In the data rows, 128 means zero.
Every row has a hidden score from 0 to 30. What is each row's score? 15 is about the middle. The score is a weighted sum of the row's numbers plus the product of two more (or one squared), each taken from its middle value.
[108, 147, 125, 157, 83, 124, 147, 135, 103, 155, 137, 160, 136, 157, 87, 116, 166, 119, 85,
 150, 99, 122, 118, 122] >> 19
[123, 120, 154, 193, 117, 127, 43, 116, 119, 151, 106, 129, 153, 102, 79, 69, 148, 121, 138,
 145, 203, 160, 164, 111] >> 14
[191, 141, 128, 75, 111, 153, 90, 175, 190, 191, 98, 146, 155, 75, 119, 170, 34, 97, 75,
 162, 134, 129, 146, 87] >> 19
[126, 110, 110, 92, 126, 161, 106, 119, 142, 103, 167, 116, 126, 114, 139, 130, 149, 136, 134,
 107, 131, 148, 138, 125] >> 13
[152, 124, 129, 146, 101, 190, 186, 119, 89, 80, 129, 119, 73, 61, 120, 138, 122, 130, 147,
 122, 156, 138, 122, 167] >> 20
[84, 116, 140, 93, 127, 106, 59, 112, 163, 99, 102, 146, 121, 105, 171, 56, 120, 193, 173,
 124, 151, 77, 108, 107] >> 20
[140, 156, 186, 157, 227, 196, 134, 72, 104, 130, 159, 89, 113, 176, 155, 115, 158, 117, 177,
 98, 184, 147, 137, 116] >> 12
[121, 132, 101, 135, 108, 132, 156, 157, 94, 182, 93, 131, 125, 75, 99, 112, 142, 159, 114,
 135, 115, 175, 158, 175] >> 16
[88, 103, 103, 122, 153, 96, 161, 99, 92, 86, 120, 118, 96, 165, 105, 157, 162, 111, 167,
 80, 113, 191, 58, 146] >> 12
[132, 103, 112, 187, 167, 61, 193, 59, 118, 160, 142, 121, 92, 145, 58, 124, 198, 142, 136,
 119, 110, 124, 71, 173] >> 17
[76, 108, 110, 167, 105, 165, 117, 122, 145, 193, 116, 122, 144, 83, 106, 72, 114, 126, 38,
 147, 176, 150, 135, 205] >> 21
[142, 141, 112, 121, 130, 101, 112, 132, 124, 227, 130, 131, 115, 84, 115, 184, 139, 115, 118,
 118, 149, 142, 79, 109] >> 16
[125, 130, 122, 129, 174, 139, 174, 109, 151, 126, 157, 109, 114, 146, 149, 177, 140, 112, 159,
 116, 104, 104, 174, 132] >> 12
[187, 93, 76, 138, 140, 44, 127, 144, 133, 70, 186, 129, 141, 90, 62, 110, 112, 140, 121,
 120, 42, 118, 109, 85] >> 22
[207, 204, 220, 85, 222, 73, 65, 98, 210, 110, 157, 97, 134, 92, 209, 179, 112, 174, 115,
 110, 103, 163, 133, 141] >> 17
[145, 135, 102, 129, 136, 98, 146, 135, 70, 143, 225, 124, 134, 123, 137, 180, 153, 71, 110,
 103, 69, 144, 79, 144] >> 23
[136, 101, 131, 159, 120, 123, 113, 108, 156, 105, 147, 99, 118, 132, 101, 140, 141, 146, 84,
 133, 111, 164, 125, 149] >> 14
[146, 113, 124, 131, 124, 103, 76, 140, 157, 81, 149, 127, 119, 88, 159, 143, 128, 134, 110,
 137, 118, 129, 133, 151] >> 15
[107, 123, 91, 43, 126, 92, 111, 177, 107, 146, 141, 152, 115, 158, 138, 222, 118, 121, 154,
 137, 103, 101, 81, 96] >> 15
[182, 83, 164, 103, 136, 102, 60, 142, 251, 74, 132, 139, 147, 84, 128, 144, 93, 120, 107,
 142, 121, 132, 155, 86] >> 29
[104, 117, 112, 100, 89, 139, 115, 146, 136, 89, 123, 145, 192, 148, 118, 85, 91, 217, 123,
 155, 39, 76, 157, 157] >> 21
[140, 129, 148, 59, 154, 126, 107, 121, 226, 93, 103, 122, 120, 103, 167, 128, 50, 158, 164,
 118, 137, 90, 142, 72] >> 29
[135, 117, 146, 153, 164, 176, 146, 102, 147, 105, 153, 111, 124, 129, 161, 154, 108, 130, 158,
 99, 177, 133, 166, 102] >> 10
[89, 191, 125, 142, 216, 118, 140, 94, 74, 136, 138, 109, 132, 105, 175, 85, 120, 97, 161,
 129, 150, 163, 115, 131] >> 15
[86, 144, 19, 183, 54, 221, 195, 154, 109, 165, 113, 160, 75, 200, 110, 7, 111, 134, 115,
 138, 64, 79, 201, 149] >> 14
[128, 119, 133, 107, 110, 114, 109, 131, 151, 46, 125, 126, 163, 141, 114, 112, 137, 146, 137,
 141, 152, 109, 155, 140] >> 14
[142, 115, 102, 163, 157, 66, 172, 120, 112, 130, 212, 114, 102, 115, 119, 164, 121, 118, 158,
 95, 101, 103, 145, 109] >> 13
[110, 161, 146, 123, 115, 138, 97, 124, 106, 159, 120, 156, 143, 98, 67, 96, 100, 139, 123,
 134, 131, 109, 146, 107] >> 14
[136, 223, 122, 62, 227, 111, 145, 144, 117, 130, 115, 127, 150, 106, 210, 179, 81, 97, 127,
 137, 168, 181, 78, 89] >> 18
[104, 150, 77, 104, 78, 132, 255, 166, 195, 131, 99, 161, 112, 86, 132, 135, 102, 121, 111,
 120, 108, 105, 184, 131] >> 11
[177, 107, 164, 76, 122, 110, 84, 114, 161, 100, 190, 129, 165, 66, 143, 85, 96, 103, 105,
 139, 144, 111, 138, 79] >> 17
[187, 124, 137, 107, 52, 115, 98, 133, 149, 111, 154, 113, 123, 109, 123, 141, 109, 169, 129,
 181, 123, 137, 116, 145] >> 14
[130, 127, 129, 200, 157, 153, 228, 94, 122, 142, 104, 127, 138, 124, 109, 94, 126, 132, 94,
 127, 142, 99, 150, 134] >> 11
[204, 165, 128, 137, 137, 177, 189, 129, 112, 196, 152, 119, 112, 151, 142, 119, 127, 128, 141,
 115, 142, 119, 164, 86] >> 9
[88, 106, 120, 75, 87, 155, 152, 135, 83, 170, 27, 135, 126, 138, 148, 104, 152, 161, 142,
 158, 131, 135, 88, 99] >> 13
[139, 100, 155, 186, 192, 152, 143, 117, 144, 137, 161, 119, 101, 121, 144, 170, 119, 125, 135,
 107, 121, 149, 63, 137] >> 11
[115, 127, 111, 107, 141, 50, 197, 109, 131, 79, 144, 122, 93, 148, 137, 199, 156, 150, 156,
 112, 44, 102, 54, 112] >> 12
[206, 130, 147, 44, 80, 144, 6, 171, 175, 97, 97, 167, 185, 118, 142, 131, 67, 139, 75,
 169, 142, 148, 145, 67] >> 25
[173, 187, 160, 169, 160, 108, 179, 146, 129, 140, 127, 101, 110, 129, 154, 127, 156, 134, 98,
 67, 154, 203, 110, 171] >> 8
[153, 146, 173, 142, 167, 145, 139, 141, 136, 129, 154, 104, 81, 121, 182, 159, 148, 106, 136,
 91, 155, 127, 162, 229] >> 16
[189, 125, 93, 119, 58, 116, 68, 163, 153, 108, 159, 140, 111, 126, 97, 119, 42, 178, 88,
 169, 78, 137, 133, 145] >> 15
[116, 88, 35, 26, 86, 131, 65, 171, 137, 124, 93, 153, 255, 102, 154, 193, 140, 157, 104,
 155, 98, 155, 65, 156] >> 15
[112, 126, 125, 120, 141, 122, 117, 141, 102, 88, 101, 130, 141, 171, 119, 153, 85, 156, 144,
 127, 126, 152, 117, 116] >> 14
[255, 181, 255, 159, 133, 154, 154, 146, 155, 159, 93, 155, 194, 44, 130, 107, 47, 48, 41,
 174, 164, 217, 172, 34] >> 14
[66, 134, 108, 60, 85, 164, 151, 109, 119, 175, 14, 141, 144, 142, 146, 99, 119, 98, 138,
 160, 173, 159, 129, 122] >> 18
[120, 122, 112, 135, 123, 150, 87, 123, 117, 128, 119, 131, 140, 105, 106, 107, 129, 123, 134,
 138, 137, 198, 142, 84] >> 14
[150, 150, 163, 72, 45, 153, 107, 215, 211, 105, 90, 139, 150, 79, 175, 83, 87, 149, 78,
 177, 97, 172, 188, 144] >> 22
[129, 168, 130, 123, 114, 159, 143, 156, 129, 102, 134, 144, 139, 115, 139, 116, 118, 93, 120,
 132, 104, 140, 140, 108] >> 13
[141, 181, 247, 113, 205, 160, 137, 129, 140, 121, 96, 108, 141, 122, 150, 119, 142, 154, 112,
 154, 189, 250, 136, 153] >> 21
[141, 86, 116, 128, 169, 143, 137, 125, 129, 138, 141, 131, 119, 150, 172, 133, 116, 96, 202,
 105, 158, 40, 126, 80] >> 16
[148, 161, 104, 164, 170, 194, 0, 111, 140, 183, 184, 144, 111, 123, 148, 160, 72, 113, 166,
 107, 86, 122, 159, 107] >> 15
[174, 130, 138, 129, 206, 110, 97, 134, 159, 112, 145, 111, 124, 128, 80, 178, 111, 177, 93,
 129, 77, 140, 116, 136] >> 29
[84, 141, 108, 88, 132, 80, 189, 121, 118, 146, 160, 117, 93, 153, 136, 167, 209, 138, 117,
 129, 90, 109, 76, 145] >> 17
[104, 59, 152, 185, 25, 237, 171, 153, 157, 133, 114, 155, 149, 128, 64, 0, 45, 127, 49,
 161, 126, 50, 255, 170] >> 18
[158, 80, 124, 173, 145, 95, 84, 103, 138, 95, 208, 99, 97, 146, 92, 183, 119, 170, 113,
 102, 88, 86, 135, 193] >> 14
[130, 96, 193, 119, 89, 148, 60, 127, 194, 57, 116, 105, 151, 111, 152, 119, 71, 134, 78,
 101, 159, 134, 210, 108] >> 14
[93, 125, 197, 249, 120, 211, 214, 98, 143, 174, 97, 90, 84, 151, 173, 40, 127, 158, 119,
 139, 203, 142, 203, 216] >> 20
[140, 89, 163, 123, 164, 79, 111, 92, 135, 50, 168, 137, 99, 108, 134, 193, 130, 132, 181,
 83, 48, 101, 93, 114] >> 12
[143, 169, 151, 111, 179, 152, 113, 97, 163, 126, 198, 118, 103, 79, 143, 80, 113, 127, 157,
 78, 116, 62, 197, 109] >> 18
[133, 152, 83, 117, 164, 106, 125, 157, 99, 80, 137, 153, 144, 87, 119, 122, 156, 119, 168,
 119, 123, 86, 120, 112] >> 20
[144, 175, 143, 152, 141, 196, 137, 127, 147, 129, 144, 136, 120, 127, 128, 80, 99, 136, 120,
 125, 120, 119, 202, 79] >> 16
[182, 240, 33, 138, 230, 101, 150, 184, 65, 123, 197, 149, 121, 117, 165, 151, 114, 77, 153,
 100, 91, 153, 100, 63] >> 26
[87, 144, 115, 148, 130, 174, 174, 188, 90, 149, 101, 123, 171, 150, 136, 116, 150, 147, 166,
 152, 140, 115, 152, 139] >> 20
[146, 69, 111, 110, 107, 100, 78, 143, 79, 63, 177, 116, 123, 120, 114, 176, 108, 111, 124,
 121, 126, 109, 135, 86] >> 17
[105, 167, 106, 185, 242, 152, 136, 128, 111, 128, 154, 159, 99, 155, 179, 98, 159, 108, 149,
 103, 109, 144, 161, 161] >> 21
[126, 134, 123, 133, 139, 227, 122, 0, 117, 138, 101, 131, 119, 152, 163, 157, 131, 138, 133,
 148, 138, 115, 102, 145] >> 28
[101, 115, 73, 124, 85, 157, 144, 191, 118, 83, 141, 134, 113, 183, 160, 80, 113, 154, 62,
 105, 78, 152, 144, 182] >> 15
[94, 135, 82, 155, 140, 127, 164, 86, 89, 130, 114, 145, 107, 140, 114, 114, 162, 88, 194,
 110, 171, 109, 109, 66] >> 11
[125, 131, 133, 119, 135, 173, 127, 133, 132, 120, 160, 143, 104, 166, 127, 101, 114, 114, 131,
 121, 114, 88, 165, 118] >> 15
[202, 79, 139, 113, 155, 52, 77, 122, 120, 99, 156, 91, 115, 123, 96, 160, 177, 137, 163,
 119, 111, 92, 90, 117] >> 16
[117, 125, 175, 68, 80, 251, 36, 140, 240, 117, 117, 139, 97, 156, 195, 93, 57, 163, 114,
 120, 115, 58, 186, 89] >> 22
[123, 116, 133, 150, 107, 127, 149, 141, 129, 125, 90, 123, 130, 125, 153, 88, 144, 147, 80,
 89, 125, 156, 159, 161] >> 13
[143, 132, 111, 161, 159, 96, 112, 121, 110, 140, 152, 121, 122, 121, 116, 164, 121, 120, 113,
 126, 121, 90, 166, 115] >> 16
[53, 112, 107, 171, 124, 141, 143, 124, 125, 142, 102, 124, 99, 141, 125, 72, 171, 154, 138,
 112, 105, 121, 140, 183] >> 14
[178, 144, 164, 180, 162, 159, 143, 116, 167, 163, 173, 94, 87, 164, 160, 147, 121, 108, 119,
 133, 135, 197, 143, 189] >> 13
[152, 164, 159, 155, 158, 124, 130, 114, 132, 101, 180, 115, 99, 149, 127, 105, 129, 143, 187,
 92, 174, 103, 150, 149] >> 10
[94, 114, 64, 120, 173, 104, 134, 135, 105, 96, 101, 115, 108, 178, 146, 152, 148, 130, 128,
 125, 152, 149, 114, 194] >> 13
[131, 174, 183, 141, 242, 171, 143, 128, 116, 168, 65, 122, 155, 138, 147, 99, 139, 48, 111,
 136, 202, 222, 182, 146] >> 21
[130, 132, 184, 92, 136, 130, 168, 125, 175, 84, 134, 137, 128, 65, 144, 116, 101, 195, 153,
 120, 107, 60, 151, 88] >> 18
[166, 139, 122, 152, 142, 126, 184, 100, 76, 163, 78, 137, 134, 104, 111, 96, 206, 51, 151,
 116, 200, 131, 134, 20] >> 11
[156, 62, 124, 94, 144, 65, 121, 118, 128, 114, 137, 144, 127, 130, 102, 200, 125, 103, 214,
 95, 89, 87, 91, 77] >> 11
[197, 179, 130, 133, 71, 116, 81, 154, 155, 95, 255, 113, 129, 83, 122, 132, 115, 89, 114,
 128, 99, 135, 130, 103] >> 15
[108, 132, 148, 125, 138, 198, 131, 133, 156, 131, 72, 150, 128, 123, 146, 84, 98, 140, 100,
 159, 116, 159, 158, 129] >> 17
[63, 29, 30, 67, 48, 114, 124, 128, 193, 86, 121, 147, 94, 207, 133, 143, 186, 202, 151,
 126, 80, 56, 106, 213] >> 8
[31, 89, 76, 114, 117, 89, 137, 165, 54, 187, 63, 127, 110, 194, 91, 154, 229, 172, 106,
 114, 124, 142, 27, 137] >> 13
[102, 134, 232, 201, 186, 174, 160, 64, 146, 141, 139, 119, 105, 151, 179, 85, 127, 145, 156,
 93, 115, 94, 146, 154] >> 12
[134, 95, 131, 139, 73, 98, 69, 171, 155, 0, 208, 156, 160, 78, 122, 91, 116, 124, 133,
 111, 108, 90, 161, 71] >> 19
[170, 166, 225, 98, 112, 116, 86, 160, 130, 159, 125, 83, 156, 132, 164, 115, 110, 189, 71,
 159, 88, 144, 136, 165] >> 18
[158, 92, 147, 53, 34, 81, 44, 132, 169, 197, 177, 137, 116, 143, 117, 142, 113, 169, 91,
 138, 57, 76, 163, 108] >> 20
[191, 168, 135, 110, 198, 65, 126, 112, 113, 101, 154, 127, 138, 62, 164, 176, 125, 116, 157,
 158, 220, 182, 134, 60] >> 14
[90, 152, 144, 143, 156, 148, 205, 74, 108, 167, 115, 130, 131, 87, 94, 71, 149, 115, 148,
 139, 153, 113, 157, 140] >> 15
[91, 152, 141, 165, 119, 151, 209, 160, 33, 178, 96, 87, 135, 152, 127, 67, 18, 147, 105,
 152, 138, 187, 105, 220] >> 22
[120, 142, 143, 208, 169, 78, 181, 128, 73, 199, 130, 129, 122, 120, 115, 62, 181, 84, 77,
 142, 111, 155, 82, 133] >> 21
[108, 133, 81, 143, 102, 153, 152, 178, 137, 90, 184, 155, 137, 142, 115, 133, 117, 108, 4,
 126, 63, 84, 165, 140] >> 16
[120, 143, 100, 161, 100, 133, 119, 121, 138, 95, 156, 116, 79, 132, 115, 117, 132, 150, 70,
 119, 115, 70, 84, 142] >> 17
[117, 138, 194, 171, 129, 129, 112, 79, 104, 123, 96, 106, 161, 78, 107, 33, 116, 103, 170,
 160, 239, 141, 116, 83] >> 14
[173, 148, 164, 16, 88, 115, 21, 156, 217, 117, 107, 138, 152, 72, 186, 190, 119, 155, 163,
 124, 191, 134, 130, 84] >> 14
[69, 117, 163, 57, 135, 110, 129, 154, 85, 105, 121, 143, 143, 136, 174, 153, 128, 118, 175,
 157, 255, 125, 101, 100] >> 15
[165, 213, 154, 166, 138, 163, 158, 121, 110, 118, 142, 148, 104, 102, 138, 112, 63, 95, 143,
 148, 255, 144, 191, 161] >> 14
[142, 94, 157, 142, 139, 135, 145, 99, 153, 151, 146, 106, 135, 114, 135, 99, 123, 170, 91,
 111, 80, 126, 172, 153] >> 14
[196, 52, 118, 135, 117, 80, 67, 62, 159, 102, 74, 104, 159, 92, 123, 137, 116, 140, 89,
 177, 183, 223, 118, 162] >> 15
[158, 159, 134, 99, 122, 146, 120, 147, 133, 109, 93, 125, 107, 164, 153, 111, 131, 111, 155,
 115, 95, 159, 149, 139] >> 12
[115, 129, 109, 139, 142, 137, 121, 120, 120, 125, 124, 119, 92, 134, 125, 104, 167, 110, 106,
 134, 79, 122, 86, 173] >> 18
[60, 61, 69, 127, 80, 145, 151, 113, 64, 130, 118, 156, 114, 176, 68, 118, 152, 153, 105,
 119, 59, 78, 133, 145] >> 20
[130, 130, 95, 111, 95, 176, 39, 127, 195, 111, 136, 143, 141, 114, 151, 134, 120, 103, 114,
 143, 88, 93, 162, 143] >> 14
[148, 196, 136, 148, 141, 113, 187, 137, 91, 150, 141, 107, 90, 138, 147, 115, 158, 126, 77,
 213, 132, 178, 120, 178] >> 22
[115, 94, 178, 198, 117, 107, 86, 101, 70, 23, 134, 127, 154, 113, 66, 105, 168, 132, 96,
 122, 137, 153, 122, 98] >> 15
[132, 102, 114, 116, 112, 82, 98, 152, 102, 119, 138, 171, 116, 88, 43, 125, 140, 137, 155,
 117, 70, 130, 113, 80] >> 16
[117, 199, 151, 127, 157, 180, 241, 179, 106, 193, 92, 105, 160, 179, 184, 85, 116, 39, 98,
 143, 202, 181, 161, 169] >> 14
[144, 131, 115, 134, 119, 140, 151, 155, 127, 156, 187, 127, 121, 125, 136, 99, 125, 125, 144,
 163, 112, 72, 143, 103] >> 18
[181, 158, 150, 157, 130, 143, 151, 141, 153, 93, 140, 95, 151, 105, 129, 116, 120, 111, 105,
 129, 148, 166, 168, 142] >> 12
[159, 135, 224, 139, 166, 98, 141, 104, 121, 151, 114, 106, 144, 89, 134, 154, 105, 105, 135,
 128, 178, 197, 111, 125] >> 15
[137, 130, 152, 149, 88, 97, 87, 148, 110, 108, 184, 138, 124, 131, 82, 100, 192, 127, 111,
 80, 73, 83, 122, 137] >> 15
[175, 136, 177, 90, 57, 98, 104, 142, 146, 137, 109, 97, 109, 171, 185, 153, 117, 148, 88,
 120, 125, 191, 123, 172] >> 25
[105, 106, 102, 35, 74, 118, 79, 131, 147, 93, 58, 135, 154, 69, 144, 127, 51, 207, 91,
 153, 140, 100, 82, 134] >> 14
[111, 128, 161, 39, 126, 120, 108, 161, 160, 90, 68, 121, 170, 126, 171, 198, 133, 131, 175,
 117, 118, 104, 44, 86] >> 13
[171, 113, 73, 95, 125, 49, 64, 139, 131, 71, 173, 133, 126, 122, 91, 191, 170, 136, 89,
 123, 64, 164, 132, 129] >> 14
[54, 184, 139, 109, 161, 195, 176, 101, 131, 182, 31, 121, 126, 164, 180, 141, 140, 126, 167,
 141, 189, 148, 119, 137] >> 10
[58, 210, 202, 153, 146, 215, 167, 66, 175, 129, 122, 107, 99, 178, 154, 58, 142, 144, 199,
 102, 187, 108, 187, 159] >> 7
[139, 211, 101, 141, 91, 200, 155, 114, 97, 119, 137, 135, 91, 189, 167, 61, 134, 122, 98,
 120, 128, 169, 210, 158] >> 17
[156, 158, 149, 167, 159, 188, 137, 93, 165, 147, 114, 113, 156, 109, 149, 137, 113, 110, 125,
 103, 165, 146, 143, 113] >> 7
[82, 136, 62, 132, 150, 123, 161, 141, 48, 118, 144, 134, 155, 175, 110, 216, 181, 153, 147,
 109, 81, 105, 48, 133] >> 8
[76, 35, 149, 168, 118, 210, 37, 97, 181, 172, 133, 145, 172, 169, 127, 124, 86, 194, 186,
 124, 206, 114, 168, 131] >> 18
[123, 85, 114, 112, 53, 168, 130, 145, 160, 154, 91, 154, 164, 74, 97, 81, 104, 41, 153,
 140, 160, 74, 170, 0] >> 14
[131, 138, 94, 111, 112, 180, 126, 126, 109, 118, 141, 141, 100, 162, 127, 110, 74, 83, 158,
 120, 89, 89, 173, 73] >> 15
[83, 148, 111, 112, 142, 128, 140, 138, 63, 230, 92, 140, 151, 124, 145, 120, 135, 130, 147,
 131, 184, 159, 102, 128] >> 13
[117, 141, 118, 124, 111, 181, 143, 116, 137, 172, 116, 132, 136, 145, 123, 73, 95, 150, 52,
 142, 137, 129, 172, 151] >> 14
[137, 191, 142, 213, 170, 118, 184, 135, 69, 166, 118, 129, 137, 81, 97, 54, 135, 95, 129,
 140, 160, 151, 143, 110] >> 15
[167, 135, 173, 128, 172, 114, 135, 125, 136, 126, 134, 128, 153, 130, 152, 131, 94, 71, 128,
 126, 128, 100, 141, 125] >> 15
[115, 80, 87, 111, 67, 61, 120, 183, 111, 110, 150, 154, 108, 140, 77, 127, 145, 204, 104,
 131, 26, 74, 44, 145] >> 14
[114, 130, 188, 180, 129, 137, 150, 127, 118, 95, 146, 149, 113, 142, 115, 16, 69, 154, 122,
 124, 154, 120, 171, 143] >> 15
[62, 125, 57, 69, 87, 136, 118, 224, 116, 164, 127, 150, 116, 204, 101, 158, 133, 114, 148,
 124, 163, 76, 91, 88] >> 20
[65, 140, 95, 82, 136, 165, 164, 96, 124, 175, 106, 150, 101, 130, 156, 138, 120, 69, 153,
 126, 154, 107, 148, 87] >> 17
[172, 157, 191, 154, 181, 176, 55, 101, 221, 109, 115, 120, 153, 70, 185, 162, 110, 140, 125,
 119, 180, 93, 182, 95] >> 16
[143, 155, 122, 101, 133, 153, 141, 168, 104, 154, 97, 142, 149, 127, 130, 136, 145, 107, 120,
 144, 124, 140, 98, 119] >> 13
[125, 122, 166, 158, 169, 123, 131, 83, 103, 111, 121, 109, 130, 112, 114, 160, 134, 175, 143,
 127, 115, 136, 78, 108] >> 11
[206, 160, 164, 165, 170, 109, 142, 101, 127, 211, 144, 111, 99, 95, 139, 85, 136, 104, 121,
 117, 130, 159, 159, 127] >> 15
[174, 128, 98, 132, 106, 161, 111, 134, 129, 143, 147, 107, 140, 129, 97, 255, 194, 110, 69,
 129, 147, 231, 57, 212] >> 20
[144, 85, 85, 82, 83, 85, 132, 153, 168, 118, 137, 154, 145, 128, 97, 154, 128, 123, 100,
 101, 73, 158, 152, 137] >> 11
[150, 145, 69, 170, 152, 112, 133, 122, 99, 101, 151, 119, 122, 119, 117, 138, 147, 134, 129,
 108, 164, 120, 122, 85] >> 9
[146, 184, 97, 116, 172, 152, 90, 162, 161, 133, 129, 107, 110, 143, 157, 180, 155, 152, 98,
 122, 123, 192, 106, 194] >> 15
[130, 128, 126, 123, 147, 139, 148, 142, 137, 203, 139, 123, 130, 102, 165, 129, 124, 109, 184,
 158, 148, 119, 125, 94] >> 16
[119, 85, 123, 161, 103, 121, 89, 93, 129, 33, 153, 127, 107, 101, 97, 126, 177, 151, 121,
 91, 143, 161, 110, 152] >> 12
[153, 183, 121, 127, 118, 131, 156, 161, 85, 140, 139, 108, 118, 119, 121, 145, 177, 83, 95,
 130, 113, 110, 128, 172] >> 23
[148, 186, 143, 109, 141, 156, 172, 180, 121, 117, 141, 120, 145, 148, 179, 131, 132, 192, 124,
 137, 92, 131, 142, 132] >> 21
[75, 108, 165, 87, 132, 133, 68, 117, 181, 107, 74, 121, 101, 137, 106, 156, 127, 151, 129,
 135, 118, 94, 138, 112] >> 17
[138, 106, 125, 146, 147, 130, 118, 123, 122, 109, 131, 134, 145, 116, 94, 152, 124, 133, 120,
 143, 141, 58, 138, 145] >> 14
[139, 174, 95, 45, 97, 107, 104, 185, 158, 182, 85, 175, 136, 115, 201, 143, 42, 22, 107,
 132, 112, 152, 119, 81] >> 18
[120, 72, 176, 173, 124, 103, 124, 126, 100, 127, 132, 150, 143, 94, 88, 101, 5, 71, 129,
 142, 104, 90, 184, 90] >> 23
[143, 116, 187, 173, 129, 124, 118, 111, 124, 146, 119, 102, 140, 122, 95, 66, 130, 206, 100,
 147, 165, 174, 188, 191] >> 14
[175, 99, 240, 181, 86, 61, 110, 142, 162, 83, 171, 123, 137, 99, 90, 149, 121, 140, 162,
 120, 126, 97, 133, 90] >> 12
